One vector is turned by the same rotation once a tick. Each row is the vector after some number of ticks, and that number follows the row.
The counts run from 0 to 308.
[159  91 151  81 156 153 131 111 177 162 124  98 136 145 162 134 124 149
 117  91 140 148 129 118 172 175 146 134 130 172 143 145] => 50
[114 183 114 131  94 106 102 114 141  85 108 115 165 114 150 114 118 132
 103 139 117  88 132 164 158 102 155 122 194 112 129 113] => 16
[ 78  91 137 117 140 140 143 134 147 140  90 152 139 112 171 158 170 105
 174 117 138 141 146 137  96 143  71 127 153 151 126 112] => 181
[127 166 108 111 122  76 134 110 137 108 157 132 175 165 118 108  92 139
 122 127 148 107 168 146 128  67 154 146 161 112 141 109] => 250
[140 130 147 135 113 145 140 146 152 143 119  31 126  92 107 113 137  97
 140 167  99 107 146 112 142 133  92 130 134 164 146 153] => 293
[121  93 106 155 161 133 112 169 163 116 103  95 133 109 162 116 107  97
 114 168 120 132 172 157 119 142  89 131 159 143 120  91] => 192
[111 124 131  74  88 106 110  77 152 124  83 140 126 156 108  96 148 141
 135 165 127 112 142  86 154 139 166 147 100 115 158 104] => 235
[114 130  90 113 128 144 104 131 103 116 115 162 130 106 110 152 183  88
 147 137 110 135 176 107 123  99 135 104  84 113 118  73] => 83
[ 82 144 144 105 120 105 154 163 110 131 134 167 163 106  87 125 136 131
 111  92 109  76 156 144 139 108 133 124 175 101 102 156] => 254
[112 102 110 124 120 120 110 114 188 119 113 138 131 181 107 140 149 155
  84 123 155  86 150 152 132 122 162 143 168 123 168 158] => 239
[174 132 141  82 138 121 119 121  79 138 119 116 134 111 190 119  99 143
 143  79 120 121 141 106 141 187 127  84 111  99 120 122] => 37
[168 152 121  86  92  97 138 131 108 167 168 151 135  92  92 124 147 102
 142 108 130 110 111 119 177 111  85 119 119 145 161 155] => 159
[ 84 137 123 168 138 108 169 125 148 130 129 155 123 169 102 175 168 142
  97  92 121 163 163 136 109 107  83 115 112 122 123 106] => 78
[119 118 128 154 182 149 129 106 139 101 130 112 159 115 141 127  74 136
  54 133 115 158 161 131 152 106 115 119 132 178 104 122] => 201
[ 92 198 137 164 127 139 165 109 138  95 122  74 140 109 106 158 145 104
  90 127 109 149 147 108 156 125  98 133 122 138 131 116] => 302
[135 137 135 157 151 149  67  83 143 173 100 151 159  93 181 135 126 125
 143 141 148 130 178 127 109 122 139 100 107 138 113 100] => 186
[149 109 126 129 103 112 148 129  93 117 153 105 121 161 143 111 100 158
  59  90  92 174 109 124 108 131 102 105  99 176 128 135] => 211
[ 82 115 132 119 124 145 167 107 120 109 106  93  98 134 141  89 121 126
 184 116  91 100 166  88 123 167 164 140  94 102 141 133] => 133
[ 94 106 116  98 166 132 151 180 110 104 141 162 128 100 169 131 130 117
 182  60 136 132 129 150 114 101 136 131 133 149 130 143] => 268
[125 173 124 114 104 105 144 140 141 132 123 151 152  98 111 158 184 111
 163  61 116 140 103 164 145 107 123 107 151 129  92 136] => 167
[133  98 152 132 136 138  96 107 112 149 157 123 159 116 166 152 195 111
 164  93 153 110 127 121 149  93  71 121 105 125 144 116] => 172
[103 145 113 137 139 147 135 123  96  60 116 119 117 109  65 143 131 135
  98 101 152 170 119  93 117 146 124 116  88 148  99 155] => 216
[137 131 140 107 106 138 148 103 121 186 105 122 152  99 137 109  70 127
  94 161 111 141 160 112  81 145 110 101 134 184 111 106] => 197
[128 106 106  88  84  99 118  81 144 125  83 177 103 154 104 107 148 110
 159 148 116 135 126 104 127 132 176 124 108 141 149 155] => 233
[184 105 137  91 156 143 121 117 183 149 124  74 142 159 159 140 119 143
 118  97 142 144 128 125 165 169 152 133 141 160 134 142] => 51
[165 113 138 145 123 110  82 113 132 160 143 131 150 154 171 153 174 151
 174  88 152 134 135 153 123  96  78  87 129 132 148 125] => 174
[125 120 120  69  80 101 116  73 151 128  79 160 114 154 103 102 146 131
 159 163 117 122 135  89 139 142 173 129 105 125 152 125] => 234
[127 153 151  88 106 118 133 134 120 129 119 118 160  85 126 152 201  88
 170  89 107 116 110 127 148 114 109 124 126 107  92 108] => 169
[137 157 124  97 130 140 181 129 181 151 137 115 134 123  83 162 129 167
  86  87 146  84 132 137 171 132 138 133 152 123 149 153] => 152
[112 113 118  79 149 142 134 179 101 127 132 155 129 100 176 132 136 125
 192  62 129 133 130 141 103 111 150 118 140 154 127 140] => 269
[107 116 113 132 142 151 121 111 127 133 136 141  96 168 185 117 121 139
 125  91 107 113 159 112 153 154 185 133 104 130 191 159] => 136
[124 117  98 140  97 126  65 113 112 107 127 142 100 152 140 101 161 154
 104  90 115 155 111 111 144 149 167 124  59 136 147 132] => 223
[ 65 113 145 140 142 124 132 144 153 135  88 163 131  94 165 151 172 106
 165 113 154 143 145 138 112 149  63 127 146 140 120 109] => 180
[106 119 158 103 130 147 148 129 161 190 111 109 117  79 153 108 112 135
 165 124 158 129 129 108 105 147 118 141 106 185 158 156] => 283
[143 169 148 105 141  67 149 157  96 131 130 139 138 117 129 127  94 174
 158  88 155 116 151 127 111 110 100  86 133  84 120 131] => 263
[147 108 167 136 194 127 114 147 153 151 119 119 119 101 179 146 116 180
 135  86 166 121 137 127 133 128 115 112 101 115 138 163] => 275
[ 97 164 111 139 129 120 143 126 104  83  92 133 103 141 110 125 119 123
 185 110 132 135 157 105  93 163 157  92 138 125 141 194] => 130
[107 182 127 133 127  98 128 109  75  95 135 167 155 112 149 115  78 147
 133  90 149 131 144 128 154 137  90  82 161 124 132 143] => 27
[107  85 123 118 121 157 159 115 104  77 109 101 101 136  63 136 154 146
 142  95 115 151 119  99 107 132 121 105  95 158 101 164] => 218
[136  68 119  79 142 142 139  98 143 122 110 136 135 106 143 129 111 131
 117 166 152 108 138 122  84  68 125 143  93 138 123  80] => 97
[130  94 148 136 158 125 111 147 171 128  69 102 136 114 152 136 112 157
 120 165 112 124 173 148 147 153  76  92 163 127 113 108] => 190
[130 181 124 145 109 119 109  99 170 175 160 129 167 148 103 129 138 115
 100 105 150 175 143 123 148 132 145 143 123 194 138 140] => 63
[ 99 123 115 155 138 111 172 133 150 119 124 155 120 172 112 185 175 132
 118  89  98 170 166 149 109  99 100 102 127 128 112 110] => 79
